In the rows, zero is written as 128.
which system made each run
nuzel, path 1 (8 x 18)
[[181 177 149 134 180 136 137 118  98 135 110 158 103  60 108 133 102 135]
 [137 138 112  61 107 115 186 158 120 153 170 145 129 108 118 126 139 179]
 [ 84  86  95 115  94 163 102 175 132 151 157 119 167 148 124 145 128 103]
 [155 112 153 177 142 112  82 143 120  81 130  77 147 150 138 161 127 112]
 [136 146 123 143 174  76 162 102 137 109  87 165  92 165 132 157 120 128]
 [127 137 122 112 161 146 132 137 130 185 111 179 114  59 144 114 115 109]
 [142 118 149 100 111 115 124 153 123 153 196  93 147  93 147 107 145 188]
 [ 58 105 112 130 108 125 114 131 131 118 159 139 147 210 112 139 147 136]]
ralek, path 2 (8 x 18)
[[104 125 145  86  93 108 165 117 178 146 146 172 118 142 189  99 167 152]
 [ 79 128 108 103  95 197 124 132 138 164 117 179 141 106 118 102 129  83]
 [117 113 171 122  70 159  90 153 140 110 191 102 171 140 156 117 161 136]
 [112 129 132 110  86 118 176 103 187 109  95 165 110 176 174 124 151 109]
 [109 129 142 149 128 198  78 119 143 164 108 159 134  83 146 104 113  74]
 [130 116 175 110  96 115 114 131 149 144 199 101 144 114 179  91 163 187]
 [ 93 135  82  79  81 143 196 107 163 148  95 175 109 157 120 113 128 120]
 [126 126 142 144  93 226  65 151 116 126 151 122 170 107 109 138 110  81]]
zafod, path 3 (8 x 18)
[[152 137 105 121 104 160 141 122 117 136 129  95 128 112  93 127 104 143]
 [157 116  95 127 102 132 150 131 143 127 114  90 125 147 122 155 101 129]
 [152 105 106 140 137 122 124 135 154 164 123 101 118 126 156 153  98 135]
 [159 126 134 127 141 117 130 136 138 156 164 120 119 126 145 154 108 177]
 [136 132 121 103 130 132 150 160 133 144 159 164 127 140 130 171 115 145]
 [136 123 141 124 123 159 108 175 128 129 158 147 152 122 140 165 122 108]
 [143 132 169 143 122 128 112 146 138  89 146 138 142 153 155 158 141 117]
 [118 132 156 137 157 101 125 134 143 115 114 174 122 133 164 137 150 103]]
nezav, path 4 (8 x 18)
[[113 107  81 143 129  98 139  84 134 138  72  77 111 136 115  94 118 125]
 [136 120  74 122 107 129 160  89 142 164  95  82 104 122 108 104  97 152]
 [153 128  75 109  95 160 171 112 156 161  83 115 107 118 118 134  87 116]
 [186 123 105 125  97 172 141 132 158 149  91  96 122  95 148 143  86  95]
 [196 114 133 128 106 146 135 141 178 158 127 104 117 111 188 161  93 130]
 [157 108 133 121 144 135 122 160 171 190 143 155 118  94 199 157 105 127]
 [152 127 145 108 150 152 111 182 123 182 181 158 140  71 151 156 110 145]
 [150 143 155 103 140 150 127 196 110 124 189 178 152 121 125 189 126 134]]
ber, path 5 (8 x 18)
[[ 83 101 131 138 132 111  97 145 112 107 128 118 157 137 130 111 162  98]
 [ 85 117 131 155 147  96 102 108 110 102 114 112 137 152 115 105 152 117]
 [ 97 140 126 148 154 110 119  91 102 105  93 129 122 131  95  96 142 114]
 [115 144 114 131 132 126 135  97  95 116  98 109 126 106  81  87 137 124]
 [124 141 102 132 106 150 138  92 110 122 106  93 124 126  77 101 114 134]
 [152 142 107 147 115 163 130  92 127 133 100  92 114 125  94 126  89 133]
 [180 145 112 137 126 143 149 102 134 142 113  99 104 118 112 141  84 156]
 [173 146 106 117 118 152 165 119 147 155 125 131 103 123 123 155  87 154]]
Dore, path 6 (8 x 18)
[[124 121  92  89 115  81 205 142 153 109  86 159 115 164 142 147 144 102]
 [110  98  94 136 127 127 110 119 114 144  79  75 140  76 117  70 136  86]
 [127 137 128 129 106 133 120 109 101 123 187  73 136 152  81 119 122 207]
 [100 152 109 137 129 177 133 122 132 113 114 196 122 190  91 180  99  97]
 [193 153 169 149 146 136 117 139 104  83  90 112 136  61 134 126 130  74]
 [173 120 117 104  95  72 190 118 161 119 136  80 108 160 155 139 128 187]
 [ 76  92  55 145 148 146 117 105 155 191  72 142 106 141 123 128  89  93]
 [162 140 156 150 161 156  69 143  72 146 173  85 149  51  95 119 109 159]]
ralek, path 7 (8 x 18)
[[192 105 102 109 125 116 150 190 124 138 139  82 142  99 135 175 103 126]
 [152  93  84 125 154  96 147 174 146 154 123 127 121 152 148 198  94 123]
 [126 116 116 140 190 121 109 172 119 160 151 173 127 134 131 196  98 127]
 [116 129 146 112 178  84 129 180  97 124 173 176 141 128 128 163 151 142]
 [ 81 120 115 107 163  81 143 168  93 104 120 175 144 138 107 138 165  93]
 [ 65 106 130 152 163 103  82 150  91  96 124 136 158 145 110 123 162  84]
 [ 70 121 153 160 160  75  98  97 116  92 124 132 129 172 131 101 171 129]
 [ 70 151 139 153 155 117 116  63 107 113  94 153 113 136  98  71 151 122]]
nuzel, path 8 (8 x 18)
[[169 148 102 123  95 190 141 133 107 119 111  98 136 106  74 146  89 110]
 [191 138 100 115  94 146 170 146 126 108 128  88 127 144  98 180  90 141]
 [160 126  88 125 116 167 151 153 151 141 116 144 120 161 120 201  75 109]
 [198 130 140 135 134 158 119 170 144 140 144 133 131 114 155 198  85 117]
 [165 127 146 115 130 111 151 165 163 133 165 161 121 160 174 197 114 152]
 [111 109 147 126 140 139 108 168 166 152 147 194 137 144 190 169 130  98]
 [141 111 192 141 150  99  93 154 153 126 159 143 139 109 211 134 158 122]
 [ 86 113 160 126 147  67 128 110 164 133 139 171 116 161 191 107 174 148]]
doku, path 9 (8 x 18)
[[135 155 162 105  82 204 132 112 169 150 116 186 124  83 166  97 132  89]
 [139 126 177 120  83 165  98 119 153 143 145 105 145  65 181  65 155 120]
 [110 127 152 107  65 147 141  91 190 143 143 140 121 145 185  86 153 153]
 [ 97 148 137 133  96 204 106  81 151 164 122 158 120 109 129  82 118 120]
 [137 162 183 119  86 155 122  96 122 101 143 113 139  89 130  64 163 144]
 [129 142 134  98  57 159 170 104 175 111 106 147 122 147 153 106 143 107]
 [134 126 122 145  94 193 100  98 145 156 100  96 131  88 130  92 106 102]
 [157 147 160 120  86 126 141  91 140 117 152  81 122 116 140  85 142 185]]
doku, path 10 (8 x 18)
[[162 131 105 131 124 137 138 116 118 147 142  79 120 119  99 136  92 174]
 [170 153 124 111 114 144 161 137 122 122 159 132 121 141 101 170 101 168]
 [179 145 136 130 133 167 127 161 124 126 138 144 133 114 125 183  93 113]
 [185 122 158 140 148 116 113 161 140 133 146 115 131 100 173 161 118 131]
 [139 112 131 124 155 103 133 143 165 175 143 158 110 125 187 155 116 148]
 [ 98 121 133 123 167 135 101 146 122 187 163 173 130  96 141 127 124 147]
 [ 91 134 171 112 137 120 108 157 109 117 182 172 152 121 137 117 175 138]
 [ 81 122 152 132 124 133 109 142 143 102 123 184 146 156 155 131 163  75]]
zafod, path 11 (8 x 18)
[[ 60  94 102 147 194  89  88 137 101 168 131 141 131 126 117 116 136 127]
 [ 95 144 139 142 146 133  93 119  72 111 179 117 146 145  64 121 135 173]
 [ 93 134  90 136 132 128 142 130 101  84 103 143 135 190  63 163 123  97]
 [122  97 109 174 169 123  75 142 103 122  93  87 143 111 115 138 112  77]
 [136 123 143 156 162  58 119 105 106 100 141  72 123 150 119 121 143 177]
 [ 71 115  73 109 169  82 157 130 116 163 117 166 113 152 102 131 128 143]
 [100 119 112 134 138 175  77 153  81 159 169 111 160  96  77 126 113 134]
 [139 140 129 148  97 138 130 120 113  60 141  91 143 207  81 171 121 139]]
Zibiz, path 12 (8 x 18)
[[165 135 163 128 134  77 136 162 100  62 163  99 148 151 126 161 154 150]
 [126 100  96 111 185  53 162 168 133 157 110 162 112 127 157 164 128 121]
 [ 78 103 135 124 159 135  72 156 110 192 186 143 151  86 139 103 139 150]
 [ 78 142 113 105  91 170 133 140 104 106 178 158 153 195  63 153 132 148]
 [109 107  89 160 142 146 111 150 115  90  62 129 143 156  99 168 113  29]
 [129 111 157 164 156  65  86 121  83  79 123  46 153 103 121  83 171 128]
 [112 133  80  92 155  41 204 105 116 146 120 129  92 148  97 112 139 201]
 [ 88 105  63 126 156 176 105 116 139 244 109 153 108  74 119 106  77 121]]
ber, path 13 (8 x 18)
[[137 138  97 131 117 127 155  72 142 160 124  95  95 145 106 113  96 194]
 [154 168 123 135 128 200 133  95 138 165 118 164 100 111 104 143  74 139]
 [214 151 144 111 108 160 143 153 119 134 159  95 132  77 123 152  99 159]
 [170 129 116 103  73 141 179 145 173 120 146 124 122 180 148 181 105 148]
 [159 105 125 132 140 143 126 157 181 172 108 161 116 116 201 171  98  88]
 [144 103 146 103 157  78 129 175 140 174 188 134 130 100 185 141 142 180]
 [ 72 131 147 102 117 142 125 158 139 129 187 211 144 181 138 157 153 138]
 [122 118 180 143 141 146  72 185 111  92 141 154 173 102 157 144 159  54]]
Zibiz, path 14 (8 x 18)
[[155 139 140 164 155 124 118 124 131  94 104 136 118 154 128 173 109 103]
 [164 135 157 135 169  92 122 146 104 115 131 117 130  83 141 128 141 133]
 [128 123 120  85 130  98 163 157 124 156 164 140 127 111 135 129 140 167]
 [ 91 105 101 116 118 163 115 153 147 177 146 159 138 138 136 147 112 118]
 [102 128 149 156 111 172  77 132 119  97 152 125 158 163 112 143 132 109]
 [136 143 134 146 142  93 140 128 105  57  98 124 130 166 102 154 143 101]
 [131 113 116 129 182  63 138 138 110 137  94 118 120  81 142 108 145 112]
 [ 94 117 114  94 128 109 134 125 115 182 170 122 128  98 122  82 144 187]]
Dore, path 15 (8 x 18)
[[119 118 105 109  91  95 187 103 186 123 106 137 103 196 162 139 134 143]
 [ 94 112 101 160 165 137  93  92 125 171  68 123 113  78 125  81 112  87]
 [159 154 151 112 130 130 123 126  87 143 201  93 132  94  92 116 121 222]
 [104 140 104 101  91 184 162 150 161 134 139 208 127 193 118 189 106 108]
 [168 127 176 164 133 157  81 139 128  96  81 114 148  62 169 111 137  36]
 [172 121 157 124 113  49 161 102 158 113 163  66 107 157 176 119 146 219]
 [ 45  97  48 128 166 120 137 102 160 204  78 192  92 167 124 129  99 111]
 [144 143 155 132 166 168  63 158  50 157 162 108 160   4  87  89 126 124]]
nezav, path 16 (8 x 18)
[[141  89 137 154 142  94  94 152 147 131 158  88 141 152 170 163 125 143]
 [ 97 106 115 144 187  94 108 131 132 178 149 155 112 142 143 149 115 158]
 [117 144 107 115 176 125 129 147  74 154 145 153 130  90  73 133 117 143]
 [146 149 116 105 116 128 162 164  84  76 137 124 149 144  68 166 131 118]
 [123 105 123 156 123 108 119 147 129  64  97 103 148 178 129 162 142  71]
 [118  92 133 183 162  79  80 100 136 129 118  66 121 149 154 119 128 142]
 [102 123  95 127 170  78 149  88 131 183 132 132  90 138 119 108 115 198]
 [104 142  66  87 135 142 171 134  94 162 102 156 121  91  64 112 114 117]]

runs to name
path 17 (2 x 18)
[[152 152 148 109 112 159 142 160 122 103 140 163 142 121 125 158 128 107]
 [153 105 127 113 104 117 139 168 141 110 129 104 149 122 159 144 141 104]]
 -> ber
path 18 (2 x 18)
[[120 119 145 127 118 129 119 135 156 145 179 143 128 169 158 156 125 169]
 [126 144 140 133 145 159 119 141 140 140 140 192 122 144 135 173 108 118]]
 -> zafod
path 19 (2 x 18)
[[ 93 101 139 108 132 139 105 153 152 182 127 171 142  67 188  88 157  85]
 [ 85 109 168 120 114 115  81 142 114 137 213 104 161 126 141  90 173 182]]
 -> ber
path 20 (2 x 18)
[[ 89 143 112 124 130 115 152  96 129 121 124 159 112 183  99 133 129 154]
 [117 133 111 148 155 156 110 116 116 144  85 146 122  96 107 119 109  84]]
 -> Zibiz
path 21 (2 x 18)
[[162 126 151 158 145 165  76 139 122 155 160 103 138  93 135 145  97 141]
 [137 150 149 118 126 105 150 134 124  94 173 144 126 181 118 165 136 176]]
 -> nuzel
path 22 (2 x 18)
[[140 107 100  86  67 105 192 111 186 151  98 104 110 126 179  93 139 135]
 [ 85 103  98 155 120 163  86  77 149 193 111  98 116 111 131  76 107 134]]
 -> Dore
path 23 (2 x 18)
[[118 103  63  92 134 126 152 141 124 210 115 115 120  67 115  98 108 137]
 [100 120 100 126 113 181  98 131 114 181 192 115 139 144  83 141  93 184]]
 -> ber
path 24 (2 x 18)
[[100 114  99 148 111 135 112 103 117 115 114  85 136 159  92 116 123 123]
 [124 118  96 162 146 121 117  94 127 132  94  94 113 151 106 134  97 130]]
 -> zafod
path 25 (2 x 18)
[[ 60 109 101 168 126 175  65  96 109 140 108 104 144 133  90  90 122  91]
 [121 156 122 152 107 125 136  74  87  61 105  76 128 167  50 103 134 141]]
 -> Zibiz
path 26 (2 x 18)
[[140 122 105  75 123 116 166 206  93 124 161 139 158 104 102 159 140 123]
 [109  93 112 115  72 148 122 177 136  93 130 103 175 155 135 142 150  70]]
 -> Dore
path 27 (2 x 18)
[[157 170 171 123  94 173 150  74 172 123  85 164 102  94 165  86 132 106]
 [172 165 181 105  73 161 159 102 163 107 116 141 119  89 170  91 148 120]]
 -> Zibiz
path 28 (2 x 18)
[[140 162 144 132 130 151 130 122 111 106 154 150 125 154  93 160 114 153]
 [155 146 131 125 126 142 149 137 137 104  95 159 122 127 133 154 120  86]]
 -> Dore
path 29 (2 x 18)
[[ 93 148 156  98  95 167 121 128 117 131 163 164 148 102 119  83 163 132]
 [106 135 163 122  73 165 116 127 143  88 135 145 154 144 145 106 164  92]]
 -> doku
path 30 (2 x 18)
[[164 174 172 137 148  96 147 114  92  53 109 127 123 117 103 122 154 128]
 [124 137  97  95  92 109 194 114 135  97  69 127 121 129 117 100 151  94]]
 -> ber
path 31 (2 x 18)
[[165 170 172 102 111  93 173 112 109  76 148 119 124 116 120 101 165 175]
 [111 140 112 101  67 166 171 106 165 112  85 163 124 147 135 107 140  81]]
 -> ber
path 32 (2 x 18)
[[ 72 134 146 156 187  79 110 115 109  96 120 183 121 177 120 140 155 117]
 [ 74 150 159 149 181 105  97 107  82 102 117 169 134 111  99  86 168 111]]
 -> ralek
path 33 (2 x 18)
[[142 115 108 100  91 107 175 136 155 121 108 112 126 139 151 129 137 118]
 [119 104 119 127 118 145 111 128 159 181 130 122 128 105 167 112 120 127]]
 -> zafod
path 34 (2 x 18)
[[114 110 155 130  79 151  99 115 160 134 153  98 143 129 169  92 148 140]
 [123 137 174 158 121 135 100  86 158 116 132 132 119 152 165 114 137 141]]
 -> ber
path 35 (2 x 18)
[[149 149 139 160 190 133  94 113  90 149 137 126 116  88  97 136  96 155]
 [126 155 128  93 137 111 161 147  88 119 170 152 131 131  84 138 139 175]]
 -> nuzel
